In the rows, zero is written as 128.
X: several groups of rows, each row roughly a mix of its group's hidden directions
X (85 x 11)
[[100 105 111 117 113 126 141  98 195 144 122]
 [105 150 152  79 148 151 123 138  91 156 101]
 [135 109  89 104 120  79 179 117 120 136 133]
 [166 107  97 100 123  95 136 132 138 181 141]
 [128 127 154 143  80 102 130 124 175 161 153]
 [114 104 148  95  98 156 102 155 151 141 171]
 [120 101 165 105 158 106 140 128 176 161 112]
 [166  91 180 110 121  97 133 117 156 124 126]
 [169  78 139 104 139 140  98  92 119 146 137]
 [184 125 144 110 125 117 125 134 186 140 107]
 [169 113 115 140 156  90 105 121 155 102  90]
 [ 75 164 151 162 109 144 113 146 147 128 149]
 [147 167  96 136 111 175 124 146  96 112 155]
 [169  85 153 115 132 167  96 109 153 134 125]
 [ 91 107 133 131 145 195 107 123 134 107 145]
 [118 121 120 120 133  92 112  97  71 156 159]
 [143 113 158 111 169  85 125 125 177 136 117]
 [145 126  81 141 152  74 132 121 106  94 126]
 [115 141 109 138 130 160 129  90 167 128  73]
 [148  97  83 156  99 105 129 124 131 145  83]
 [ 81 141 118 110 173 166 100 129 137 115 153]
 [152  99 150  83 155 114 144 150  95 143 159]
 [146 124 123 135 149  66 146 143  80 111 133]
 [177  90 113 143 154 107 160 110 140 103 108]
 [137 112 112  73 147 182 105 122 146 135 135]
 [143 100 170  88 129  92 142 120 150 158 152]
 [167  79 153  94 144 142 124 126 150 135  96]
 [ 92 119  98 114 123 119 140  90 185 149 123]
 [134 112  69 129  97 155 127 128  86 148 115]
 [146 112 100 176  87 107 123 118 120 106  91]
 [166  97 164 144 112 150 128 152 130  98  87]
 [ 98 166  73 126 158 122 114 129 100 134 150]
 [125 146 141 123 117  75 104 110 123 174 165]
 [143 116  90 137 150  74 148 111 127 123 171]
 [ 91 168 133 124 141 183 143 154 132 149 146]
 [151 149 101 103 140  94 166 151 167 121 102]
 [148 136 109 102 145 186  93 127 125 128 165]
 [122 134 165 146 140 172  68 121 111 129 135]
 [146 139 121 157 113 124 159 149  86 101  80]
 [117 127 182 124 119 163 153 122 145 163  93]
 [158  83 142 111 144 181 103 113 150 120 122]
 [183  97 144 135 137 158 127 140 124  94  92]
 [138 147  96 128 121  84 180 147 112 116  99]
 [107 160 137 119 177 160  78 134 118 118 132]
 [119 169  92 153 114 154  79 129 123 105 147]
 [145 115  60 145 135 103 109 121 116 130  93]
 [184 112 131 155 131 180 119 124 145 105 137]
 [ 83 178 106 113 171 119 121 144 121 118 140]
 [119 100 165 153 105 184 100 121 150 126 140]
 [143  89 109 122 157  99  98 104 123 104  83]
 [139  95 113 143 123 152 152 124  71  98  98]
 [ 74 146 155 149 169 121 124 126 156 109 105]
 [ 79 156 101 127 164 153 137 147 109  94 125]
 [136 122 198 122 124 146 152 149 107 156 116]
 [103 135  96 122 140 131 144  80 174 160 144]
 [186 149 127 113 155 105 118 136 106 125  84]
 [107  94 103 124 156 152 119 126 135 143  66]
 [ 69 129 107 129 119 140 160 139 168 117 156]
 [116 123 114  93 113 168  78 148 137 103  99]
 [116  83  88 120  98 128 126 108  85 148 106]
 [135 108 152 172  89 138 129 121 134  91  85]
 [165 142  78 138 168 124 119 111 102  98 131]
 [136 102 172 159 110  87 172 138 134 135 120]
 [104 135 112  80 160  88 140 125  97 154 144]
 [131 178 127 130 139 188 134 160 134 127 150]
 [179 125 122 124 104  80 163 133 136 138  99]
 [138  90 175 110 134 144 143 134 170 149  97]
 [168 127 134 144  92  77 149 125  99 145 107]
 [128 105 156 131 129  94 150 133 182 167 108]
 [163 139  67 112 122 110 122 132 102 152 158]
 [119 131  90  90 141 178  96 108 155 127 120]
 [ 71 114 133 117 121 149 154 132 131 183 120]
 [156  98 151 146 135  89 117 116 162 102  87]
 [100 135 167  96 130 105 140 153  87 147  94]
 [155 134 103 152 169  97 166  92 117 123 110]
 [166 132 162 182 131 109 159 135  99 123 137]
 [103 131 162 103 176  90 129 123 161 143 142]
 [143 133 129  84 190 110 101 120 127 113 147]
 [ 99 157 140 126 102 174 155 149 121 156 162]
 [174 105  91 110 175 139 137 103 131 110 117]
 [100 155 130 180 135 154 126 139 147  97  90]
 [ 77 158 138 136  96 156 115 116 159 148 101]
 [128  82 122 123 119 177 150 128 174 106 124]
 [119 122 158 126 123  96 143 151  99 116  64]
 [156 156 155 130 148 161 109 135 128  68 136]]

one row of each group, then the others: which group is each in?
[117 139 111 125 121  81 103 162  85 108 161] | (118)
[132 113 155 143 117 124  87  98  76 155 150] | (129)
[148  99 183 103  87 138 149 126 130 140 151] | (36)

[177 118 113 105 144  69 118 122 142 140 147] | (36)
[146  97 159 132 134 188  88 118 143 122 125] | (129)
[130 151 100 136 113 194 143 160 126 154 126] | (36)
[ 68 170 135 142 142 150 108 146 143 120 150] | (129)
[156 124 150 152  72  87 145 127 142 154 124] | (129)
[152  86 121  88 134 129 131 107 179 144 147] | (129)
[100 145 112 116 113 140 101 129 140 150 196] | (118)
[122 154 119 104 134  67 125 120 145 165 160] | (129)
[105 148 171 163  96 145  99 137 160 142 146] | (129)
